500 stands for zero in the data rows.
Here are some numbered points:
{999, 557, 543, 662, 528, 999, 564, 563} 0
{334, 418, 469, 328, 475, 325, 503, 372} 1
{288, 623, 474, 716, 571, 372, 489, 714} 2
{545, 560, 484, 612, 539, 597, 503, 575} 3
{390, 436, 491, 313, 461, 369, 479, 385} 4
{810, 544, 550, 472, 512, 810, 490, 417} 5
{817, 555, 487, 442, 490, 893, 493, 389} 6
{256, 457, 503, 858, 463, 241, 509, 708} 7
{585, 471, 527, 311, 469, 519, 491, 341} 8
{626, 489, 510, 430, 469, 715, 481, 418} 9
{338, 500, 516, 711, 501, 373, 525, 658} 10
{603, 462, 532, 303, 470, 515, 486, 358} 11
{944, 593, 474, 672, 514, 999, 461, 537} 12
{217, 402, 475, 570, 492, 234, 468, 548} 13
{505, 465, 485, 303, 481, 440, 483, 376} 14
{770, 548, 482, 378, 460, 734, 492, 404} 15
{231, 520, 480, 578, 530, 274, 479, 601} 16
{444, 447, 566, 456, 461, 334, 553, 522} 17
{363, 414, 467, 293, 472, 347, 458, 328} 18
{480, 455, 498, 307, 459, 450, 517, 374} 19
{225, 545, 485, 706, 589, 297, 493, 687} 20
{288, 415, 497, 606, 455, 239, 520, 590} 21
{433, 784, 509, 999, 599, 509, 466, 956} 22
{699, 492, 487, 319, 447, 623, 465, 382} 23
{477, 458, 485, 329, 481, 486, 488, 369} 24
{320, 413, 485, 404, 460, 302, 502, 436} 25
{401, 436, 485, 314, 480, 355, 461, 411} 26
{446, 647, 523, 957, 644, 457, 629, 923} 27
{425, 465, 509, 336, 469, 403, 502, 406} 28
{693, 495, 497, 307, 469, 670, 492, 359} 29
{256, 502, 500, 604, 546, 309, 537, 597} 30
{285, 575, 501, 643, 572, 310, 477, 639} 31
{257, 438, 491, 426, 512, 266, 497, 446} 32
{256, 550, 470, 756, 550, 257, 538, 737} 33
{271, 452, 497, 540, 542, 294, 541, 570} 34
{766, 477, 514, 296, 498, 726, 462, 383} 35
{273, 469, 484, 490, 552, 260, 462, 552} 36
{283, 449, 529, 729, 450, 235, 544, 650} 37
{413, 511, 485, 412, 503, 356, 486, 530} 38
{287, 414, 483, 422, 491, 316, 487, 448} 39
{374, 445, 483, 351, 508, 326, 484, 463} 40
{599, 481, 519, 297, 464, 534, 490, 334} 41
{341, 474, 519, 563, 510, 292, 566, 579} 42
{424, 402, 468, 313, 456, 419, 467, 328} 43
{419, 713, 518, 999, 622, 502, 517, 845} 44
{517, 481, 544, 372, 453, 417, 498, 482} 45
{488, 427, 497, 326, 454, 485, 466, 339} 46
New points follow, each followed by the numbers of its two nearest points above, nearest first.
{543, 587, 483, 618, 498, 616, 494, 607} 3 9
{576, 645, 468, 898, 541, 628, 497, 778} 44 27
{579, 519, 526, 465, 451, 687, 502, 533} 9 3
{330, 616, 475, 707, 565, 372, 524, 720} 2 31
{259, 515, 507, 630, 554, 313, 539, 620} 30 31
{637, 633, 571, 662, 518, 748, 607, 719} 3 5
{338, 504, 547, 911, 458, 238, 555, 786} 7 33
{970, 500, 512, 464, 570, 999, 495, 359} 6 5
{411, 476, 510, 359, 464, 385, 503, 427} 28 4
{269, 439, 493, 432, 505, 268, 497, 462} 32 39
{452, 530, 481, 551, 472, 487, 470, 547} 3 38
{400, 479, 469, 468, 464, 420, 487, 471} 38 28
{420, 429, 469, 412, 475, 409, 480, 421} 28 26
{474, 536, 481, 554, 460, 561, 516, 502} 3 45
{424, 404, 478, 334, 472, 381, 487, 331} 43 4
{235, 391, 469, 447, 480, 236, 474, 456} 32 39
{561, 477, 539, 341, 479, 460, 483, 438} 45 14
{391, 459, 573, 495, 451, 313, 553, 542} 17 42
{394, 408, 537, 418, 464, 310, 545, 484} 17 25
{981, 545, 495, 370, 550, 942, 512, 329} 6 5
{347, 573, 508, 988, 593, 365, 606, 897} 27 44
{272, 490, 481, 814, 471, 293, 476, 694} 7 33
{593, 684, 499, 905, 522, 656, 475, 757} 44 22
{513, 641, 475, 640, 470, 575, 536, 643} 3 10
{421, 455, 461, 363, 478, 435, 482, 395} 28 24
{490, 454, 545, 396, 465, 383, 508, 478} 45 17
{402, 658, 483, 708, 516, 487, 535, 688} 2 10
